Named turns come first, each shown by rows before and after it. Which turns, in which order, take the first row of each pair that follows to the second? Write the first one first, as in the answered first pair.
turn X:
[-19   8 -19  14  25 -22   7  18   0  -6  -5  -5 -12 -16 -10 -21  14 -31
  -3 -10  38  10  19 -10   7  14  10  17  23   0  11   7  19  14  48   4
 -12  22  15   7 -12   0   3   1 -10 -16  17  -7] |-> [-18   4   8  18  16 -45   5  -1   8  -9  -9  -7 -21 -14 -23  -8  18  -6
   2 -23  28   0  20 -12  16   8   3  18  27  -8   8   5   3  17  24  -4
 -13  23  21   1 -11 -10  13  -9 -19 -20  30  -6]
[-16  -1  14  13  24  -5  13 -14   7  40   8  14   6  14  28   3 -12  27
 -20  18 -24  -7  -8 -20   8 -10 -20  10 -26 -12   2  -3 -23   1   9  -2
 -12  -9   0  31  -5  17 -35   1  13   1  31  -6] |-> [-13   3  -5   4  25   4   6   3 -11  48   9  11   8  16  43 -10  -4  21
 -16  32 -23   0  -9 -18   3  -5 -20  13 -21   4  -4   0 -13   2  32  14
  -6   0  -5  31  -4   9 -32   4   6  -8  19  -6]
[-19   3 -16   7   6 -28 -17  13 -32  -3   6   6  -5  -3  23 -13   4   1
   5  -1   9  -1  22   8  13   4   6   6  20  14  -3 -21  10  18  19   0
   8  24  19  -4 -23 -19  14  -8 -12 -21   6  -3] |-> [-27  -7   8  22   6 -36  -3 -13  -1 -15   4  11  -2  -7   2   9 -14   2
  -3 -23   8 -11  20   4  20  -3   7   2   7 -15   9 -26  -1  17 -13 -27
  -2   7  24  -2 -24   3   2 -11   5  -1  23  -2]
[-32   0 -50  10  -8  11  25 -13  53 -14 -23  14  -1 -13 -38  -1 -22 -65
 -26 -43  38  23  -2 -32 -10  21  22 -19  16 -19  21 -13  20 -10  17 -39
  -3 -12  18  -6 -14  62 -22  14  35  34  29 -27] |-> [-11  20 -69 -26 -26 -10 -13  24 -22  16 -23  -7 -22   2  -5 -41  34 -24
   6  -1  22  35   4 -23 -14  35   4  -3  61  45 -20  -3  21   2  63  22
  26  38  15 -22  -7 -16  31   1 -30 -30   8 -29]
turn K:
[ 12  -7  -8  -2  19   6 -17  10 -35   1  12   7  19   2  27  -3  -1  -4
  -4  21   9  -4  18   2   1  -6   0   7 -13  16  -1   1   8   5   9  20
   8 -11  -6  15  -9 -15   0  -7   7  -2 -14   3] |-> [  7  -4 -10  -6  12  -5 -23  10 -37   4   5   3  12   5  23  -8   7   6
   2  16   6  -1  18  -2   2   0  -5   6   1  23 -11  -1   5   9  15  21
   9  -2   0   6  -9 -25  11 -11  -4 -11 -10  -2]
[ 12  36  -2 -20 -17   9  10  27 -14  -8  37 -19  -1 -18  40   2  43 -34
 -16  -1   9   9   7  -6  25   2   3  10  -2  28  26  24 -13  24  -2  22
  21 -20 -17  14   4 -12   2   7  11  11  13  10] |-> [  7  39  -3 -24 -26  -3   5  26 -15  -4  29 -22  -8 -15  35  -2  52 -22
 -10  -6   5  13   6 -11  26   8  -1   9  14  36  18  22 -14  27   4  23
  24 -10 -10   4   6 -22  13   4  -2   3  17   3]
[ -3 -23  20  -4 -30   4  -7 -19  13 -16  -3 -16 -11 -12 -13  24  16  -3
   9  -2   7  15 -13   7   1 -18  27  26 -13 -20  14  -2 -32  -6 -26 -20
  28  -6 -19   6  21  30  -4  11   8   6  15   9] |-> [  3 -22  18  -3 -26   7  -8 -15   2 -17   6 -15  -7 -14  -4  20  16  -9
   8   5  11  14 -10  13   3 -21  31  30 -18 -19  17   1 -29  -5 -23 -16
  31  -7 -23  14  19  27  -4   9  10   3  12  16]
turn C:
[  5  29  -3 -30  23   0 -18  22 -46  -2  12 -15  16  15  51 -25  12  14
   7  32 -14  13  25  31   0 -18 -16  15  -6  20   9  -3  22   7  16  25
  -6   3   1  30  -6 -38   9 -14  -1 -29 -11   3] |-> [ 35  12  31 -40 -15  23   3  12 -13  -6  -1 -27  -1  10   7  15  22  36
  10  31 -29  12  -4  33 -13 -40 -30   0 -12   7  11  22 -17 -19 -18  30
   4   3 -15  31  27 -16  16   4  -2 -10 -11   7]
[ 16  -6  24 -10 -12  30  15 -13  28   3   1  -5   9   6 -30  30 -16  21
   6  13 -19 -10 -25  -8 -25 -17 -16 -11  -9 -14  -5  13 -19 -15 -24   2
  -9 -19 -12   7  16  30 -12  21  -1  23 -10 -15] |-> [-23  19 -21   4  37  -3 -14   1 -21   9  19   9  31  12  31 -26 -28 -11
   1  15   3  -8  15  -9  -6  13   4  10   1   5  -7 -21  33  22  25  -4
 -19 -18   6   7 -29  -2 -19  -2  -1  -2 -10 -17]
[ -3   6 -10  -5  30   1 -27  11 -33   9  -7   6  17   5  28 -20  -2  14
   8  17 -14 -10  10  -3   0  -1 -11   3   5  15 -16 -14  19  11   6  14
  -9  12   7  -4 -20 -23   1 -18  -7 -19 -12  -9] |-> [ 32  -2  16 -17 -16   0 -10  13 -27   5   2  -8  -5  -9  -1  10  24  25
   9  16  -8  -8  -5   8   5 -19 -12   2   9   9 -10  11 -16  -9  -9  24
  22  25 -15   5   6 -18  23  -3 -18 -16  -5   9]
turn Z:
[-13  29 -15  -8   0 -34  -6  12 -15  24   0 -25  -6  13  -4 -26  16  -2
  -1   5  30   8   0  -5  13 -20  -2  28   3  38  10  -9  21   5  15  21
  50   8   8  -8 -20 -46  23  23  -4 -29  21  32] |-> [ -8  23  -6  -2  34  -7 -13  11 -27  26   9 -16  17  21  20 -27  -6  -3
  -1  28  19  -6   2   3   0 -33  -6  28 -29  31  14 -11  31   8  -4  28
  30 -14   3   6 -28 -40  -3  17  13 -22   2  38]
[-18  -1 -31  12  23  28   9  25  36  -4   0   0  17  -6   2 -13 -29 -41
  -4   4  12  21  -9  -8   0   8  10  -5 -20 -11   3  -6  25  -1  16 -10
   1 -10 -21   9 -10  31 -32  14  28  23 -11   0] |-> [-21  -2 -31   9   5  18  17  20  49  -8  -7  -5   6 -11 -16  -7 -20 -39
  -6 -10  16  27 -14 -12   5  11  10  -8  -8 -14   3  -4  17  -5  17 -19
   7  -3 -20   2  -4  36 -25  19  23  26   0  -4]
[-16 -30 -10  29  12  19  37  -7  11 -23  28 -15  23   1  -6  10 -23  10
   1  24   3  -1  20   7  -3   2   2 -39 -43   9  16  27  20  14 -15 -12
 -64 -13  14   5  -6  12  11  14   1 -46 -14  -3] |-> [-21 -32  -7  26  -9   9  47 -13  30 -26  19 -19  11  -4 -30  21 -16  11
  -1   6   6   5  14   1   2   6   3 -43 -30   4  17  28   9   9 -16 -22
 -57  -5  17  -3   2  19  19  21  -2 -41  -1  -7]
[ -3  -6  28 -12 -11  -5  16  -7  22  -3  -3 -18  -7   4 -18  26   6  33
   6  -5 -21   6  -9  -8  -3  -5 -12 -14   9 -17  15  10 -13  -9 -21  -2
  -6   1  10 -10   7   1   7  -8  -3   8  13   9] |-> [ -5   0  16 -18 -19 -18  10   1   7   0  -1 -22 -14   3 -12  13  19  32
   8  -5 -15  14  -3  -8   3   2 -10  -8  25  -4  11  10  -9  -5  -1   3
   6  15  12 -13   5 -14  22  -9 -17  -5  16   9]
turn S:
[ -7  14  45 -10 -15 -58 -25 -15 -25 -14 -19 -10   1  11   2   1  23  48
  -7 -25  -3 -24  35 -19  21  22  -8  15 -10  18  -8  -1  22  34 -22 -36
  26  19   7 -33 -16 -32   6 -54 -12 -15  18 -20] |-> [-15  14   7 -16  30   6 -34   7 -26   1 -37   0  32  27  29 -20  -6  29
  -5   9 -20 -22  25 -25 -18  26 -18   3 -33  35 -18  -4  55  29  -4 -17
  -8  -1   7 -34 -19 -13 -33 -47  12  -1 -21 -41]
[-29   6 -39  -6  -8  19   3  15  22   9 -35  10  -1  16 -15 -15  -1 -10
   3  -9  -6  32 -14 -25  -8  37   2 -20  37  22 -26  -6  20   0  42   3
  -8   3  15 -40   7  14  -5   4   3  -2  -2 -40] |-> [-24   7 -17  -2 -37 -23   9   1  23  -2 -25   3 -21   5 -33  -1  16   2
   0 -31   6  30  -7 -20  17  36   9 -12  52  11 -19  -3   0   3  31 -10
  14  16  16 -38  10   3  19   1 -12 -12  23 -27]
[ -3   3 -19 -23 -19  11  11  14   7   8 -30  -3 -20   8 -39  27  10  23
   9  12 -24  25 -29 -11 -29  -5   0 -26  21  19 -16   3  -3 -10  16  17
   1  11  20 -29  17  -3  21  15  -9  10  13 -18] |-> [ -3   2 -17 -23 -22   8  11  13   8   7 -30  -4 -22   7 -40  27  12  24
  10  10 -22  26 -28 -12 -26  -5   1 -24  22  19 -15   3  -5  -9  14  15
   3  12  19 -28  17  -4  24  15 -10  10  16 -17]
Now pairs of rows:
(two turns a pair)
[ 18 -18  -6  -6   4  19  11  19   2   6   1   1   6  -6  12  -1  -6 -16
   5  16  -7   9 -10   0  -2 -18   2  -6 -13   3  10  11  -7 -31  -1  -2
   9  -9  -6  16  -7   1  -9  10  -1  18  -7  -1] |-> [ 18 -13  -9  -9   0   6   2  24 -15   9   5  -3   1  -5  19 -11   6 -10
   9  19  -6  11  -4   2   4 -12   2  -1  -1  13   4  10  -7 -26  11   6
  18   2  -5  14  -9 -17   3   6 -14   4  -7   1] => K then K
[ 16  13   8  10  -5 -24  23  12  20 -23  30  26 -18 -17 -47  15 -20 -33
 -35   7  22  43 -15 -18  21   5  25  -1  -6 -12  18  -3 -24 -23 -20  -5
   4 -10 -25  25  31  18  20 -34  12 -20  20 -22] |-> [  5  26 -30  -8  21  -9  -7  37 -15   0  17  25  -7   3 -11 -27 -15 -24
 -17  37   5  52 -11 -24  -1  24  12   1  11  29 -10 -10   5  -9  19  26
 -10   1 -14   9  22 -14  21 -44  -5 -47  -8 -43] => C then X
[  7   2  16  -4   3  -2 -13   9 -33  20  21   7   0   6  30  -1  28  24
   3  23 -13  14  -1   3  -4 -16 -22   2  -9 -13   0  -2 -13  -4  -9  32
 -23   0 -10   5 -12 -27   1  -4 -28   7 -36  28] |-> [ -6   2  16  -9 -10 -13 -12   0 -15  21   1   5 -10  11  12   1  33  40
   9   9 -23  19  -8  -8  -7  -8 -31  -6   8  -9 -11  -6 -20  -4 -11  24
 -28   6   2 -13  -5 -29   7  -6 -37   6 -27  11] => K then K
[ 30 -20  -1 -15  10  27  32 -12   9 -26  16  -2  -2 -19 -30  34 -25 -20
   0   8  19   2 -16  -4  -3   2  13   2 -13  -2  11   9 -12 -43 -19 -10
  10  -7 -18  13   3  28   9  35  -1  16   6  28] |-> [ -8 -14 -24  -6  32  16  24 -22  24 -25  -1   7   7 -10 -28  17 -44 -29
  -3 -11  17   6  -8 -21  -2  22  15  -3  -3  -2   5 -14   9 -30  -4 -32
 -12 -12   5  -3 -14  33  -5  26  10  20  15   5] => C then Z
[-19  24  18 -11  20   8   1 -14  14  15   9   6  12  34  22  19 -22  18
  -6  33 -36  -2  10 -31   1   3 -14  39 -10   6  -2 -13 -13  11 -26  19
 -33  -1  22  -9 -26  -2 -35 -29 -13   5  -4 -17] |-> [-16  25   5 -12  25  19   2  -4   7  16  14   8  18  33  30  12 -24   5
  -8  41 -31   0  11 -29  -4   3 -11  39 -15  10   2 -12  -5  10 -15  23
 -31  -3  17  -3 -27   3 -39 -24  -8   6 -12 -16] => K then X
[ -9  -7   6   0 -19  -1   8 -16  30   5 -27   2  -2  11 -31   5  -7  18
   2 -24 -12  11 -19  -6 -10  18  -9 -10   7 -17  -6  -3  -8  -1 -18  -8
 -10  -5  13  -9  15  10 -10   6   1  18  15 -15] |-> [-19   8 -20  13  11 -16  -4   1 -13   2   6  11  15   4  16 -26 -13 -17
 -10 -15  18  10  10   4  12  29  16  10   1 -11   8 -16  24  18  14  -8
  -3  -7  10  10 -13  -5 -15  -2   8   4  12   3] => K then C
[ 17   1  23  15 -11  -1  -1  29 -61   4  10 -11  -8 -14  -1   1  47  -2
   1  -7  30 -33  19  24  -2  24   5   6 -14 -12  15  25   5  14  -7  35
  29 -10 -17  42  -2 -13  14   7  20   8   0  24] |-> [  1 -12  36   9  -5  27   1   6 -11  14 -38  -8  -7   7 -35  19  26  34
  15 -16 -15 -37  -8   1 -37  21 -26 -22 -16 -17  -6  21  -7   6 -40  26
 -11 -24   3  12  13   8  -7   5  28  31  -6 -13] => K then C
[ -8  -1  -1  -5   6 -11 -25 -21   8   2 -24  -7  -6  23 -11  -5  -3  36
  25  -8 -33  -9   6 -16   2   0 -23   3   4  17 -39 -18 -15  13 -18  -4
 -31  12  25 -24  -7 -25  17 -15 -17 -17 -10  -8] |-> [-17  -7 -13   9  29  22  -8 -20  33  -8 -19   5  14  17  -9   1 -35  -3
   8 -12 -19  -7   3 -17  -5  -3 -10  -5 -24  -4 -18 -22   1   4 -20 -21
 -45 -15  19 -10 -14  17 -17  -2  23  16 -15  -9] => Z then X
[ 14 -21  26   9  -1  17 -11  -9  10  12 -21  -8  -8   4  -7   7   2  33
  11  12 -24   0 -11  -5 -21 -12 -21 -14  -6   0  -5   9 -15  -7 -27  11
 -20   3   3  -2   4  -8  -5   4  -2   9 -12  -2] |-> [ 17 -17   8   2   3  28 -16   8  -5  18 -20  -9  -5   4   6  -6   6  22
  12  25 -21   6 -12  -4 -27  -7 -20 -13  -2  13  -7  12  -4  -8  -5  24
 -16   9  -2   0   4 -12  -5   9  -4   2 -24  -3] => X then X
[ -2 -18 -21   1   1  36  27  -2  11  -3 -12 -10 -20   6  -8   5  -7 -23
 -12  14   2   7   9   4 -24   3   7 -21 -10  -5  22   9  -2 -12  10 -19
   2 -11   3  13  -6  19  -9   9   6  21 -12   5] |-> [ -1 -15 -25  -2 -10  27  28   2   7  -5  -7 -14 -26   1 -11   3   2 -27
 -14   9  10  12   9   6 -18   7  13 -18  -1  -2  24  11  -3 -12  18 -19
  13  -2  -1  12  -5  16   0  12   1  16  -7   7] => Z then K
[ 26  -8  27 -20 -19  -8  -8  -1 -13   7  -9 -14 -11   4  -5  16  25  43
  19  19 -12  -7   0   5 -14 -15 -16  -3   2   2 -18   5 -23 -11 -19  24
  10   9  -2   4  15 -26  19   1 -24 -15  -9   3] |-> [-12 -10   8  -1  29  13  -9 -14  14   5 -26   5  18  16   6   8 -20  23
  11  10 -21 -12   3 -11 -29  -6 -15 -13 -19 -13 -15 -18   7  -1 -25  -2
 -34 -23  18  -2  -6   2 -26  -6  13  10 -13 -21] => C then X
[-20  13 -19  -4  11 -22  -7 -13   9  14 -47   6 -45  13 -24 -26 -19  -7
  24 -32 -23  13   3 -10 -26  19 -14  11  28  -1 -28   2 -16  13  13   0
 -39  21  76 -43  22   0   5   0 -27  11 -10 -17] |-> [-18   5 -22  10  31  11  11 -12  28   4 -36  18 -24   5 -21 -15 -48 -46
   6 -31 -10   9   1  -6 -31   9   1   7  -5 -25  -4   3  -6   3   2 -14
 -48  -6  65 -22  18  40 -28  13  12  42 -16  -8] => X then K
[  0   6 -10 -14  -3 -11  -6   8  -8  -1   4   8  -2   0   6  -6  10   4
   2   0   2  -4   5   0   4  13  -1   5  15  14  -4   1  -4   6   9  10
  14   5  -2  -3   4 -15  11   0 -13 -13  -1  -5] |-> [ -6   0  10  -8  -2 -18  -3 -10  10  -5  -3   9  -3   4  -7   8   1  17
   3 -12  -8 -11   3  -4   5   8  -6  -1  10   0  -4  -4 -13   6 -15  -3
   3  -3   6  -7   4  -8   7  -5  -9  -5   7  -8] => S then X
[-16  -3 -24   6  29  19 -10   5   8  12  -6   8  13  26  16 -24 -17   4
   3  14 -19   2  -6  -9 -19   2 -10  -6  -3  11 -15  -3  17  -3  12   6
 -22  -5   2  -5  -1  -4 -25  -9   4  -6 -13 -28] |-> [ 15 -14   4  -4  -9  28   8   1  26   7  -7  -5  -6  15 -18   8   2  18
   5  15 -21   4 -26  -2 -21 -16 -14 -14  -4   2 -11  21 -15 -25 -10  14
  -2   3 -16   0  27   7  -9   5  -3   3  -9 -17] => C then C
